a =
48,20,-29,-13,76,-31,-21,32,-1,71
45,25,-30,-16,58,-21,-12,28,1,53
-27,-12,20,2,-32,11,3,-15,3,-26
-49,-21,31,13,-78,29,22,-33,1,-74
46,21,-29,-15,63,-25,-17,30,1,60
-27,-14,16,14,-44,18,15,-20,-2,-45
-33,-14,18,11,-57,25,17,-23,0,-53
17,8,-15,1,10,1,4,7,-2,8
-23,-6,14,3,-45,19,16,-18,2,-41
40,15,-24,-12,71,-29,-24,29,-1,69
27,13,-18,-5,35,-13,-5,15,-2,32
58,26,-37,-15,84,-32,-20,37,-2,78
a[0][0]: 48
a[0]: [48, 20, -29, -13, 76, -31, -21, 32, -1, 71]
a[9][7]: 29
a[8][4]: -45
a[6][9]: -53
a[3][7]: -33
a[11]: [58, 26, -37, -15, 84, -32, -20, 37, -2, 78]
a[8][5]: 19
a[11][1]: 26
a[:, 1]: [20, 25, -12, -21, 21, -14, -14, 8, -6, 15, 13, 26]
a[4][0]: 46
a[4][1]: 21
a[7][3]: 1
a[3][0]: -49
a[2][7]: -15
a[0][2]: -29
a[9][1]: 15
a[:, 3]: [-13, -16, 2, 13, -15, 14, 11, 1, 3, -12, -5, -15]
a[8]: [-23, -6, 14, 3, -45, 19, 16, -18, 2, -41]
a[7][8]: -2
a[4][9]: 60
a[:, 2]: [-29, -30, 20, 31, -29, 16, 18, -15, 14, -24, -18, -37]
a[0][4]: 76
a[6]: [-33, -14, 18, 11, -57, 25, 17, -23, 0, -53]
a[:, 9]: [71, 53, -26, -74, 60, -45, -53, 8, -41, 69, 32, 78]
a[8][8]: 2
a[:, 6]: [-21, -12, 3, 22, -17, 15, 17, 4, 16, -24, -5, -20]
a[6][5]: 25
a[5][1]: -14
a[6][0]: -33
a[5][7]: -20
a[2][1]: -12
a[:, 5]: [-31, -21, 11, 29, -25, 18, 25, 1, 19, -29, -13, -32]
a[8][1]: -6
a[11][3]: -15

X =
[[ -67.7  -23.9  -58.6   99.2   82.3   15.2   63.2 -241.6 -104.3   -7.2
   -52.3 -108.2   55.4   44.2   18.9 -130.4]
 [  52.2  109.1  -78.0  -88.4 -193.1   57.4  -36.8 -157.2   95.3   18.5
  -105.4  143.8  143.3  234.9  -13.3   -2.5]
 [  36.3  -12.2   28.6 -113.6 -144.5  -94.6   16.1 -100.5  -18.8  -54.1
   -87.9 -147.6  232.6  166.4   21.7  -18.0]]
Rows and columns are counted from 0.
(0, 0) = -67.7
(2, 2) = 28.6
(0, 1) = -23.9
(1, 6) = -36.8
(0, 12) = 55.4
(2, 1) = -12.2
(1, 3) = -88.4
(2, 4) = -144.5
(0, 6) = 63.2
(0, 2) = -58.6
(0, 8) = -104.3
(2, 9) = -54.1
(2, 3) = -113.6
(2, 8) = -18.8
(2, 0) = 36.3
(1, 12) = 143.3
(1, 10) = -105.4
(0, 13) = 44.2
(0, 14) = 18.9
(1, 5) = 57.4
(1, 1) = 109.1
(1, 14) = -13.3
(2, 10) = -87.9
(0, 7) = -241.6
(1, 9) = 18.5
(2, 15) = -18.0
(2, 11) = -147.6
(2, 6) = 16.1

M =
[[ 69  62 -39  17  57]
 [ 63  12  33 -13 -54]
 [-20  61 -51  63 -37]]
M[-3][-5] = 69
M[2][4] = -37
M[-3][2] = -39
M[2] = [-20, 61, -51, 63, -37]
M[1][-1] = -54
M[-2][0] = 63

arr =
array([[-15,  32, -16,  32, -15,  32, -15, -16, -15,  32, -14, -15, -15],
       [ 77, -53,  81, -41,  79, -57,  80,  81,  80, -41,  78,  78,  79]])
arr[0][0] = -15
arr[0][11] = -15
arr[1][4] = 79
arr[1][6] = 80
arr[1][0] = 77
arr[1][3] = -41
arr[1] = [77, -53, 81, -41, 79, -57, 80, 81, 80, -41, 78, 78, 79]
arr[0][1] = 32
arr[:, 12] = [-15, 79]
arr[0][8] = -15
arr[0] = [-15, 32, -16, 32, -15, 32, -15, -16, -15, 32, -14, -15, -15]
arr[1][8] = 80
arr[0][7] = -16
arr[0][5] = 32

grid =
[[ 16   8 -22 -16 -19  14 -20 -12  -7]
 [  8   2  -3  -5   2  -2  -2 -10  11]
 [-14  -5   7   6  -2  -1   6  15 -13]
 [  0   2   1  11  11  11  -6  10 -17]
 [  5  -8 -62 -50 -49  17 -54   0 -40]
 [  6   6   5   2   1   3   1  -3   1]
 [ -6 -11  -5  -6  11 -11   3   2  11]
 [ 12   4 -11  -5   1   5 -10  -9   2]
 [  3  -8   6  18  53  -3  -2   6   6]]
Rows and columns are counted from 0.
row 0 col 0	16
row 8 col 1	-8
row 3 col 4	11
row 6 col 0	-6
row 4 col 7	0
row 3 col 0	0
row 8 col 0	3
row 7 col 6	-10
row 3 col 5	11
row 0 col 6	-20
row 2 col 8	-13
row 5 col 1	6
row 6 col 7	2
row 2 col 6	6
row 1 col 3	-5
row 7 col 8	2
row 6 col 3	-6
row 7 col 5	5
row 2 col 5	-1
row 0 col 4	-19
row 8 col 6	-2
row 6 col 6	3
row 8 col 2	6
row 2 col 1	-5
row 3 col 6	-6
row 4 col 0	5
row 1 col 7	-10
row 7 col 3	-5
row 8 col 5	-3
row 5 col 3	2
row 1 col 8	11
row 7 col 2	-11
row 2 col 0	-14
